In the data rows, the value 500 means zero.
A hidden rule labels the rows of this table. It goes by one to three of the table's principal directions, not those with the most spread.
416 458 474 512 396 347 569 290 616 588 523 402 584 447 580 509 335 634 688 532 480 547 379 571 683 450 635 627 709 519 496 300 389 476 423 533 640 578 648 549 461 323 420 321 436 538 462 456 A
437 444 567 682 541 550 531 473 509 595 419 638 624 470 472 488 536 465 498 629 484 487 524 482 641 505 526 576 526 551 426 595 455 563 449 381 425 472 475 454 594 446 426 534 349 557 545 565 C
538 340 436 686 425 503 415 511 405 481 405 592 525 405 646 343 598 515 434 582 467 438 563 564 486 320 473 672 555 605 595 622 531 513 520 619 381 543 383 662 470 408 364 553 438 510 658 442 A
462 571 317 79 587 431 362 659 756 404 565 425 334 860 523 300 452 510 466 288 212 428 482 340 443 421 411 373 507 413 582 574 503 497 714 525 443 636 203 609 587 669 554 688 597 561 728 425 C
597 486 596 622 396 517 566 502 459 569 569 566 491 274 580 578 539 559 501 669 532 516 523 677 468 416 517 521 507 529 534 512 454 502 458 546 445 559 527 491 403 495 455 406 500 482 524 404 B
378 453 536 390 479 385 532 455 624 859 605 371 496 362 618 660 450 660 753 334 316 531 368 749 638 447 595 493 463 401 578 423 174 479 466 487 549 819 650 479 546 490 427 339 460 533 584 373 C
480 455 333 434 539 384 353 339 466 127 477 564 403 684 495 348 485 507 455 406 462 542 492 308 441 187 552 505 744 530 462 338 664 387 610 427 499 474 375 765 448 486 353 501 562 400 502 537 B
388 429 590 591 483 308 469 572 642 749 513 477 715 404 610 355 253 685 691 625 303 358 383 567 650 595 612 649 553 610 566 442 348 644 508 692 551 626 425 487 696 557 502 556 202 566 966 348 C
616 464 527 530 529 540 536 490 379 360 654 582 423 495 542 629 595 604 500 443 463 542 553 641 342 443 644 599 611 482 420 418 593 331 477 579 410 406 495 669 392 386 494 499 370 484 582 530 C
530 501 449 525 541 485 483 498 485 329 585 584 381 529 583 399 519 561 434 451 470 418 530 602 434 414 567 565 591 508 465 525 573 435 557 567 357 490 443 607 444 446 393 523 506 464 596 463 C
468 586 599 527 624 594 550 538 469 468 468 610 563 531 379 524 555 386 380 576 640 460 472 416 493 699 500 458 374 516 341 524 577 536 445 416 475 292 544 318 568 530 592 564 402 526 369 591 A
503 482 491 349 567 477 456 505 615 625 538 447 524 446 515 702 778 553 516 329 455 577 415 708 587 429 485 517 539 319 507 616 320 431 526 381 425 650 605 563 394 518 445 371 413 524 410 490 A
445 469 539 305 580 409 386 672 636 671 385 459 667 643 377 388 377 538 536 449 385 497 417 349 546 517 360 409 427 525 536 556 408 611 685 512 575 603 244 452 614 741 636 608 433 619 742 465 A
588 503 591 450 542 537 661 628 710 687 531 470 669 430 315 477 379 667 534 486 535 472 504 648 620 603 483 503 571 456 460 539 296 571 691 525 528 563 382 241 383 568 566 388 502 606 702 454 A
450 515 406 443 459 494 514 517 694 572 485 372 474 591 615 284 318 541 565 426 353 395 502 532 591 542 464 524 513 471 578 603 453 627 540 596 505 588 462 459 526 474 514 556 653 568 623 430 B
613 476 627 701 613 514 527 390 430 349 611 503 483 418 552 759 663 643 580 428 542 555 696 826 372 355 520 577 766 385 480 499 516 364 445 469 407 486 513 701 357 397 430 460 528 292 499 637 A
411 449 370 427 587 423 332 593 459 331 426 298 351 694 541 472 398 356 586 589 344 482 577 358 493 382 308 457 434 407 702 458 475 589 577 542 520 662 395 604 578 681 582 613 671 450 612 590 B
385 385 267 404 479 400 339 481 345 335 425 463 293 726 713 293 448 333 518 471 342 443 562 274 431 306 383 493 381 527 730 445 535 452 569 660 496 686 266 697 724 505 391 705 599 510 661 491 C
524 481 469 325 520 441 454 588 632 745 408 480 688 595 478 378 529 547 444 283 516 456 444 518 590 597 356 522 444 457 589 721 353 567 648 536 521 650 349 492 569 607 536 566 466 655 595 416 B
427 582 404 445 385 445 435 567 604 643 369 304 526 436 470 490 543 376 510 493 487 513 488 411 633 602 355 373 403 460 634 661 411 597 492 476 552 588 598 412 599 587 492 436 645 477 358 451 C
470 570 575 299 335 442 603 467 540 813 665 516 495 503 532 478 153 622 693 525 289 494 253 350 491 700 809 512 282 604 475 269 489 568 327 672 740 474 623 337 665 548 743 523 260 685 685 304 C
706 508 492 651 398 497 526 448 275 342 542 616 416 412 408 448 330 593 489 549 472 536 588 517 302 352 638 563 569 599 437 446 666 500 500 674 460 332 472 558 362 554 603 421 609 513 604 435 B
382 583 573 478 617 431 305 653 581 564 400 387 676 395 529 645 860 357 355 341 608 475 501 596 575 623 329 354 440 349 558 718 351 514 476 368 434 542 606 523 601 607 448 438 460 348 309 523 C
547 526 518 714 483 481 436 375 284 104 472 587 578 436 422 429 485 509 398 480 687 547 500 325 321 501 644 480 686 660 280 286 892 375 470 499 547 120 579 664 448 408 425 492 439 300 392 573 C
386 501 386 496 475 477 586 450 583 542 443 272 468 443 562 537 538 446 533 510 617 489 485 638 715 563 410 561 530 417 533 491 380 441 479 503 483 593 700 497 459 296 365 322 618 498 228 544 A
641 507 738 876 391 640 639 446 304 619 376 666 753 273 287 615 501 486 426 692 807 601 600 471 551 650 530 532 510 637 379 597 600 536 377 393 573 284 597 376 458 436 528 400 419 482 317 602 A
339 483 494 338 586 459 304 483 431 467 413 380 475 702 521 613 567 334 529 328 501 599 459 272 465 482 360 326 357 423 583 454 521 482 454 322 649 588 536 607 623 601 543 618 559 403 307 638 B
617 558 755 752 472 692 689 593 470 616 447 516 775 200 232 650 519 562 407 572 805 587 508 642 549 775 522 457 507 556 225 593 566 535 472 411 509 196 710 232 270 434 578 300 465 503 287 587 A
595 575 601 646 479 745 580 511 547 595 511 435 522 308 521 685 778 490 443 350 666 534 618 727 466 649 449 404 489 387 500 681 513 475 394 313 480 452 724 438 369 379 462 428 663 322 206 545 A
461 486 486 553 645 528 491 551 455 281 420 396 520 608 352 556 525 375 458 571 671 505 642 375 514 545 335 446 555 453 521 418 527 472 586 404 544 456 426 470 508 522 495 545 594 364 415 714 C
446 580 589 591 556 638 495 572 543 542 394 481 622 404 301 537 588 419 405 445 661 503 444 438 584 734 531 402 414 496 355 598 542 593 448 307 548 302 730 252 439 517 558 413 496 427 275 584 A
268 589 520 326 681 490 347 530 798 606 409 234 486 623 572 625 675 393 570 328 434 506 475 550 654 508 232 286 453 270 587 679 362 585 481 188 503 715 605 526 586 607 468 546 699 335 239 615 B
315 377 364 85 638 321 323 635 745 760 356 251 693 707 577 492 663 427 530 269 405 497 376 465 732 475 200 488 417 297 737 584 118 519 703 474 574 895 314 582 663 634 491 550 408 648 582 486 A
508 592 597 516 393 482 448 619 486 557 647 645 402 327 705 361 417 562 490 613 303 370 345 543 342 581 697 441 307 627 472 496 619 579 413 709 424 432 532 443 603 610 553 579 336 517 771 226 A
479 388 374 502 386 492 468 558 560 539 333 509 589 536 528 255 472 429 405 622 508 487 514 350 576 405 282 503 507 631 566 632 509 584 647 512 453 571 283 526 502 500 388 607 583 624 552 456 A
444 470 608 675 424 456 481 436 497 489 378 519 724 379 376 507 441 504 523 689 604 595 441 323 594 507 529 473 625 652 379 408 610 533 450 388 615 345 551 486 499 474 450 444 362 433 432 567 A
603 563 372 364 373 433 727 403 672 555 732 441 336 548 573 379 192 691 620 557 378 390 541 599 499 474 631 636 627 519 594 326 417 496 507 704 536 613 441 474 476 417 535 476 626 578 670 331 A
455 391 308 433 621 480 521 361 391 232 555 428 234 826 480 561 391 439 659 574 345 527 684 313 480 253 520 623 620 429 628 217 511 364 508 481 544 615 337 704 604 419 486 617 558 435 600 712 C
690 561 535 556 350 639 633 635 608 676 444 495 672 301 310 301 359 623 388 383 576 500 515 559 505 622 425 385 466 573 380 767 551 650 688 523 456 400 463 269 315 615 533 421 733 601 546 354 C
516 453 502 640 428 508 629 432 455 433 578 539 610 459 598 347 287 557 478 548 556 431 498 508 526 599 609 630 575 591 401 390 580 516 474 622 505 382 529 509 490 352 443 530 440 573 596 470 A
582 495 523 708 566 540 411 438 302 169 437 575 495 478 409 555 671 482 386 421 732 546 633 498 318 437 510 485 688 548 435 434 708 365 502 432 497 289 520 643 368 409 436 465 571 265 331 638 A
421 635 672 523 539 532 520 563 600 444 650 423 539 412 581 463 269 536 555 550 369 405 386 498 462 698 704 414 407 472 346 365 610 642 352 578 564 288 694 331 534 578 680 507 420 432 626 448 B
497 440 506 553 554 476 486 462 410 423 419 481 554 530 344 649 595 457 476 550 657 598 587 443 501 416 399 518 604 521 483 448 497 422 511 383 525 464 473 565 433 465 474 469 510 432 332 670 A
391 585 549 323 654 522 531 471 738 641 649 421 381 604 748 653 644 556 630 256 294 462 424 864 582 596 520 492 466 224 470 700 324 480 417 479 362 648 631 481 513 414 491 518 481 579 477 513 A
543 497 380 333 548 399 324 620 632 314 452 487 400 677 481 385 600 494 401 567 410 485 578 413 411 247 257 434 637 510 618 623 558 500 712 475 374 622 169 710 454 679 457 644 622 443 612 484 A
647 455 565 777 396 612 606 485 311 391 489 637 539 314 341 448 382 552 438 690 633 530 602 432 357 448 558 516 554 712 371 414 703 517 507 510 485 275 473 435 363 480 495 493 558 441 524 515 A
557 510 456 646 522 652 714 474 443 300 623 553 393 440 402 447 406 499 436 714 660 399 555 454 483 621 627 610 528 585 391 294 641 470 489 482 475 327 596 353 418 375 449 517 487 423 476 559 A
664 525 646 748 488 543 523 511 351 241 603 732 527 319 539 371 452 632 379 446 564 460 591 648 272 412 634 437 633 597 321 504 705 434 592 623 360 299 376 529 374 494 388 471 537 394 709 419 A
596 567 491 303 437 510 586 611 638 611 620 463 506 444 458 452 410 601 459 412 415 480 413 592 516 558 585 486 443 435 457 548 408 539 579 620 482 508 512 355 380 580 610 380 509 647 609 344 B
565 613 607 690 317 672 771 497 312 456 622 416 438 195 246 600 155 502 562 695 609 582 462 376 418 742 732 370 316 635 233 263 723 559 356 550 627 131 867 106 345 493 646 329 617 454 349 527 C
523 468 659 848 502 676 593 353 200 362 371 732 682 369 273 647 652 338 315 737 934 599 531 290 486 635 600 570 499 682 263 365 732 439 283 273 592 91 709 389 441 309 492 455 299 408 91 736 B
467 445 521 551 519 511 628 387 187 439 572 631 389 575 570 565 335 395 579 599 527 510 492 448 389 587 618 565 304 542 451 264 503 441 384 694 559 407 515 364 612 403 598 567 417 669 539 567 A
297 570 432 188 563 315 518 502 823 775 566 232 439 691 572 495 256 554 747 352 291 400 442 552 691 583 464 457 457 343 713 428 131 604 503 555 662 836 492 354 684 569 601 485 622 557 615 437 A
530 365 540 752 412 557 619 348 468 671 447 524 613 231 637 554 618 585 544 480 636 535 571 803 606 366 479 609 622 507 535 528 341 439 463 457 456 634 584 547 394 255 266 322 574 475 388 467 B
481 450 646 723 483 539 483 503 468 681 341 515 750 271 452 554 599 497 476 538 642 541 499 576 593 528 429 490 491 552 456 607 455 567 455 389 510 470 589 462 493 493 449 411 456 451 388 518 B
367 442 425 338 567 331 352 463 361 444 581 593 300 638 732 568 612 412 567 539 300 464 408 462 434 365 612 584 379 466 635 344 410 376 403 652 467 647 432 666 725 495 482 586 237 551 655 453 A
383 404 482 548 753 388 298 409 322 58 422 516 504 704 507 646 730 327 438 526 622 576 606 356 414 293 333 478 666 430 482 357 606 343 537 346 460 457 362 779 555 510 368 632 432 299 391 796 A
Which label does each new row get?
585 537 702 709 319 623 612 528 452 693 429 606 790 205 323 389 335 605 445 567 680 520 353 397 543 763 726 493 423 720 294 457 667 586 421 525 676 200 683 263 444 456 592 359 312 529 489 392: A
597 433 379 527 437 450 407 472 173 169 427 628 498 650 568 229 386 435 347 387 547 503 526 296 257 455 506 539 482 641 426 453 814 402 601 802 477 261 292 697 525 457 512 644 507 613 617 489: A
444 532 357 422 624 527 303 601 473 60 287 439 532 774 368 283 596 262 265 513 600 503 502 90 521 539 313 410 512 491 406 593 846 480 665 418 465 271 362 639 554 586 471 660 493 429 393 693: C
821 439 545 871 248 676 686 489 428 512 395 666 680 192 292 253 323 697 381 649 679 535 630 564 419 411 516 578 694 772 347 625 714 597 632 573 442 255 403 411 172 433 469 382 702 552 565 391: B
407 487 439 457 629 523 471 423 606 477 324 469 502 725 370 522 579 381 510 565 597 531 519 376 679 488 351 535 567 435 541 557 440 540 517 284 558 556 475 460 512 471 509 521 550 510 290 692: B
320 295 220 295 418 291 356 346 432 513 549 417 222 727 974 383 380 443 745 493 79 479 398 477 520 185 508 655 416 444 792 348 343 475 454 747 497 893 397 797 686 426 407 643 483 694 760 381: B
458 486 415 424 508 437 333 492 367 404 520 463 287 637 647 594 542 351 558 574 331 530 510 405 417 371 445 482 377 421 682 482 505 531 408 503 492 641 519 674 595 636 575 606 543 482 496 516: B
607 549 663 787 416 580 538 513 346 448 453 630 697 319 396 439 409 499 399 565 665 514 546 429 402 654 551 435 493 645 346 553 704 587 455 509 527 219 547 395 477 544 542 514 494 452 494 499: A
449 512 517 509 438 483 383 547 595 743 412 442 546 406 623 444 526 517 567 336 334 478 458 622 569 480 504 441 419 442 612 689 348 620 458 525 506 639 565 483 556 552 526 419 580 526 558 358: A
512 421 300 320 621 459 448 497 686 282 522 422 475 770 505 367 532 558 479 339 396 489 572 451 519 326 352 535 750 405 527 531 515 445 752 420 410 618 244 708 430 516 370 648 593 498 648 576: C
389 598 576 347 571 310 363 622 731 564 526 409 678 519 548 439 463 565 532 343 413 422 386 514 557 638 509 367 552 434 536 495 369 557 580 552 578 571 440 464 645 656 530 491 388 450 702 386: A
520 485 405 438 395 480 541 482 646 424 589 578 583 553 441 211 275 630 437 460 361 451 440 274 533 448 678 541 649 645 357 445 646 541 592 500 496 378 386 522 485 496 421 576 407 558 739 399: C
495 531 575 549 444 628 520 542 386 533 509 680 475 463 563 429 496 426 400 503 509 481 419 458 419 629 627 450 305 589 378 531 604 522 403 539 472 333 574 376 519 439 560 527 426 615 461 434: B
490 509 546 486 600 457 489 664 681 456 371 338 800 520 251 565 612 446 413 637 731 515 582 361 677 654 277 455 672 462 543 492 419 506 662 364 601 486 363 447 524 581 493 479 402 386 475 652: C
372 654 744 571 798 602 445 554 330 190 540 402 538 521 337 911 696 264 450 568 711 576 466 389 406 844 528 341 343 336 247 362 713 463 276 308 567 100 848 345 528 580 707 543 302 263 161 865: A
701 565 723 723 465 650 586 639 423 478 596 763 702 191 364 495 613 606 251 556 655 481 456 618 441 658 680 525 495 592 208 686 682 516 515 479 323 197 588 391 328 556 474 419 247 508 570 418: C
402 636 544 562 666 589 474 442 358 168 515 529 395 584 432 641 657 307 364 470 677 520 516 395 408 645 536 391 450 455 270 448 755 394 355 333 437 181 717 492 518 419 493 535 498 333 123 727: A
519 450 461 563 282 430 549 446 561 831 457 421 599 336 513 522 426 565 580 613 514 502 465 556 657 518 529 660 516 574 669 533 309 620 370 534 612 641 661 466 467 449 532 371 492 574 434 377: B
564 518 369 481 438 503 584 427 556 318 653 447 310 532 563 376 362 639 558 465 397 429 534 543 424 444 657 601 650 526 485 392 634 433 516 648 473 444 508 564 397 370 445 515 570 438 631 454: C
620 412 456 702 420 589 627 439 428 373 460 597 550 398 404 436 506 541 413 681 626 548 596 501 487 384 458 603 671 637 366 511 646 462 571 469 383 354 432 544 320 373 369 489 546 529 450 556: A
645 560 611 635 304 598 761 646 564 689 579 689 654 212 311 310 261 648 381 744 628 402 427 517 523 743 691 538 461 764 317 470 516 612 551 644 492 281 503 117 383 475 559 384 389 669 664 282: A
616 554 579 610 453 568 426 655 480 521 495 505 524 389 508 414 453 571 489 462 378 467 547 543 380 539 507 415 450 531 501 663 640 593 543 574 434 441 456 547 508 657 578 558 554 438 702 394: C
512 642 501 499 363 507 472 546 724 645 380 325 607 409 371 363 348 530 488 477 539 482 421 443 622 655 453 407 499 524 504 681 539 734 481 442 618 431 692 331 393 615 627 386 713 470 340 412: B
415 636 664 588 443 468 336 511 505 720 502 440 562 176 691 711 743 442 509 355 463 533 352 735 529 598 550 329 321 369 512 705 413 594 266 383 461 549 915 498 545 616 486 325 492 366 256 358: B
530 437 600 446 564 468 259 750 715 713 393 470 740 396 479 571 828 534 439 490 370 516 511 556 603 366 321 446 544 398 678 786 307 602 628 326 435 741 319 635 530 773 483 517 324 413 718 428: A
585 395 517 753 531 571 470 425 101 241 338 670 530 519 394 443 489 381 371 585 723 552 638 338 305 394 435 541 475 654 417 423 741 444 509 547 495 262 382 575 471 460 516 576 562 471 411 651: B
436 426 375 464 501 474 404 435 414 386 568 504 240 633 735 442 453 451 615 520 213 444 573 439 362 270 565 544 451 494 660 372 523 483 410 615 475 606 398 668 632 474 506 659 548 461 694 473: A
425 635 619 364 464 466 440 644 715 900 476 258 632 298 473 623 484 552 596 302 489 506 312 669 610 745 465 306 314 379 568 594 259 674 455 427 648 639 810 280 477 689 671 298 611 480 356 335: B
